Look-ups in named tables: a row name and a column name give one cell, copied from the table.

Tesulu =
	Femenir	Doredun	Fogutar	Fuzoti	Toku	Pegemi	Gevos	Fufek
Legenu	-59334	-17339	1088	-42202	-18735	-46255	64042	956
Datoz	-10681	-10172	-7625	-7610	-10075	-3659	-8814	-12530
Vob	-5650	-12232	-9737	-11849	-9589	-14599	-14867	-11945
Pasa	-13788	-6332	-14745	-22634	-10300	-13341	-4651	-736
Tiral	18124	-19259	-21237	1118	-3228	-61954	15882	-29335
Meno	-16346	-7358	1186	-7757	-17096	15915	-22093	-468
Rapogo	-14510	-10326	-21098	-19705	-7594	-24909	-2180	-5720
Pavila	-7693	-11185	-8815	-10712	-9315	-11050	-12479	-11162
Gokep	-37734	-31029	-48472	-44513	21368	-5144	18992	-54451
Peluvi	-24187	-7843	-12755	-20736	-8918	-5955	-1424	-1843
Gelo	-7116	-11742	2046	1672	-10580	8861	-13850	-20869
Riduvir	-21254	-2241	8588	2470	-23843	16101	-32686	-2063

Tiral, Fogutar => -21237
Peluvi, Fogutar => -12755
Pavila, Fufek => -11162
Peluvi, Toku => -8918
Legenu, Doredun => -17339
Riduvir, Doredun => -2241
Peluvi, Gevos => -1424
Vob, Fufek => -11945
Rapogo, Pegemi => -24909
Legenu, Toku => -18735
Legenu, Femenir => -59334
Meno, Pegemi => 15915
Datoz, Pegemi => -3659
Pasa, Fogutar => -14745
Pasa, Fuzoti => -22634
Pasa, Pegemi => -13341
Gelo, Fuzoti => 1672
Pavila, Gevos => -12479
Gelo, Femenir => -7116

Muvip:
	Gida	Pili	Risibi	Kodu	Defi	Lat	Tatuta	Lokogu	Pesopam
Nur	0.4	0.5	0.7	0.6	0.2	0.3	0.5	0.2	0.5
Nomin	0.5	0.4	0.8	0.7	0.4	0.4	0.4	0.5	0.4
Sif	0.5	0.6	0.3	0.7	0.4	0.6	0.3	0.4	0.5
Tirok	0.5	0.3	0.3	0.6	0.1	0.4	0.5	0.5	0.4
Kudosos	0.3	0.3	0.1	0.5	0.4	0.7	0.5	0.5	0.6
Sori	0.4	0.3	0.6	0.4	0.1	0.3	0.6	0.4	0.4
Pok	0.3	0.3	0.1	0.4	0.4	0.7	0.5	0.5	0.5
Soret	0.2	0.5	0.5	0.5	0.3	0.5	0.5	0.1	0.6
Ruro	0.5	0.6	0.1	0.3	0.2	0.4	0.5	0.5	0.3
Zili	0.5	0.4	0.8	0.7	0.4	0.3	0.4	0.4	0.4
Bikur	0.5	0.5	0.6	0.7	0.6	0.6	0.3	0.6	0.4

Risibi of Pok: 0.1
Pesopam of Tirok: 0.4
Tatuta of Nur: 0.5
Gida of Bikur: 0.5
Kodu of Nur: 0.6
Lokogu of Nur: 0.2
Pili of Tirok: 0.3
Risibi of Sori: 0.6
Lat of Nomin: 0.4
Pesopam of Nomin: 0.4
Tatuta of Zili: 0.4
Kodu of Sif: 0.7
Kodu of Bikur: 0.7
Gida of Sif: 0.5
Pili of Ruro: 0.6
Kodu of Sori: 0.4
Risibi of Ruro: 0.1
Lat of Kudosos: 0.7

Kod =
columns: Ruzum, Soz, Kat, Viluma, Belati
Rine: [76.351, 19.879, 64.931, 69.811, 12.693]
Doluren: [59.727, 21.424, 18.979, 70.060, 19.128]
Rulepo: [73.548, 22.264, 13.593, 65.901, 17.411]
Ruda: [19.146, 71.853, 69.780, 20.179, 61.039]
Notezur: [29.970, 82.276, 66.523, 72.008, 16.783]
Faro: [71.934, 24.553, 66.036, 75.195, 17.859]
Loz: [19.974, 11.713, 65.136, 63.126, 12.931]
Diresab: [25.914, 72.803, 77.788, 24.863, 74.367]
Retuza: [16.005, 64.213, 67.382, 26.190, 68.628]
Puron: [25.431, 23.242, 71.542, 71.593, 17.406]
Nub: [17.850, 65.705, 50.388, 17.349, 73.436]
Kagidun: [26.098, 20.069, 73.328, 69.765, 19.886]

Diresab, Soz: 72.803
Rine, Soz: 19.879
Rine, Belati: 12.693
Nub, Viluma: 17.349
Notezur, Soz: 82.276
Rulepo, Kat: 13.593
Loz, Belati: 12.931
Rulepo, Ruzum: 73.548
Rulepo, Viluma: 65.901
Puron, Ruzum: 25.431
Loz, Soz: 11.713
Notezur, Belati: 16.783
Doluren, Viluma: 70.060
Loz, Ruzum: 19.974

Rivusu =
	Tisunal	Ziti	Bepu	Makibu	Mumopil	Guruke
Fis	254	940	-546	-360	1170	-1881
Sizugok	-3824	-821	-4669	-5668	3503	5942
Zaz	-101	1536	997	311	785	-687
Bak	2935	177	4272	3039	-645	-1468

Fis, Mumopil -> 1170
Fis, Guruke -> -1881
Zaz, Ziti -> 1536
Zaz, Guruke -> -687
Sizugok, Mumopil -> 3503
Fis, Makibu -> -360
Sizugok, Makibu -> -5668
Fis, Bepu -> -546
Fis, Ziti -> 940
Sizugok, Guruke -> 5942
Zaz, Makibu -> 311
Sizugok, Ziti -> -821
Sizugok, Tisunal -> -3824
Bak, Ziti -> 177
Bak, Makibu -> 3039
Fis, Tisunal -> 254
Zaz, Tisunal -> -101
Sizugok, Bepu -> -4669
Which row has the largest Ziti? Zaz

Lotu.tsv
	Lozoza	Fuz	Koz	Rapu	Kom	Zagebe	Zufu	Muma	Lodu	Naloz
Zarub	-9.98	-2.91	1.97	-2.19	-3.45	1.05	6.42	-2.91	-3.20	2.19
Mokib	-2.74	7.86	-1.14	-2.69	6.77	1.49	8.97	7.86	5.52	-6.09
Luk	0.72	7.58	0.01	-6.66	0.98	1.74	-1.02	7.58	-1.58	-6.75
Dugoma	-2.86	2.07	-1.43	0.66	6.02	1.36	0.99	2.07	-8.06	-6.90
Gisunu	-2.01	0.14	7.77	-2.43	-0.13	2.91	3.46	0.14	0.92	-4.59
Begug	-3.10	-3.98	-2.27	-4.17	-0.02	-0.68	6.35	-3.98	-1.62	-0.23
Lodus	2.33	-3.17	-2.19	-5.35	-3.47	5.34	2.65	-3.17	-5.73	1.73
Bet	-1.47	-5.36	-0.95	-1.06	-4.88	-2.41	-4.34	-5.36	-0.70	1.56

What is the Muma of Zarub in Lotu?
-2.91
What is the Lodu of Gisunu in Lotu?
0.92
What is the Kom of Zarub in Lotu?
-3.45
What is the Zagebe of Zarub in Lotu?
1.05
What is the Kom of Gisunu in Lotu?
-0.13
What is the Koz of Luk in Lotu?
0.01
What is the Naloz of Dugoma in Lotu?
-6.90
What is the Zufu of Zarub in Lotu?
6.42
What is the Lodu of Bet in Lotu?
-0.70
Row with the largest Muma: Mokib

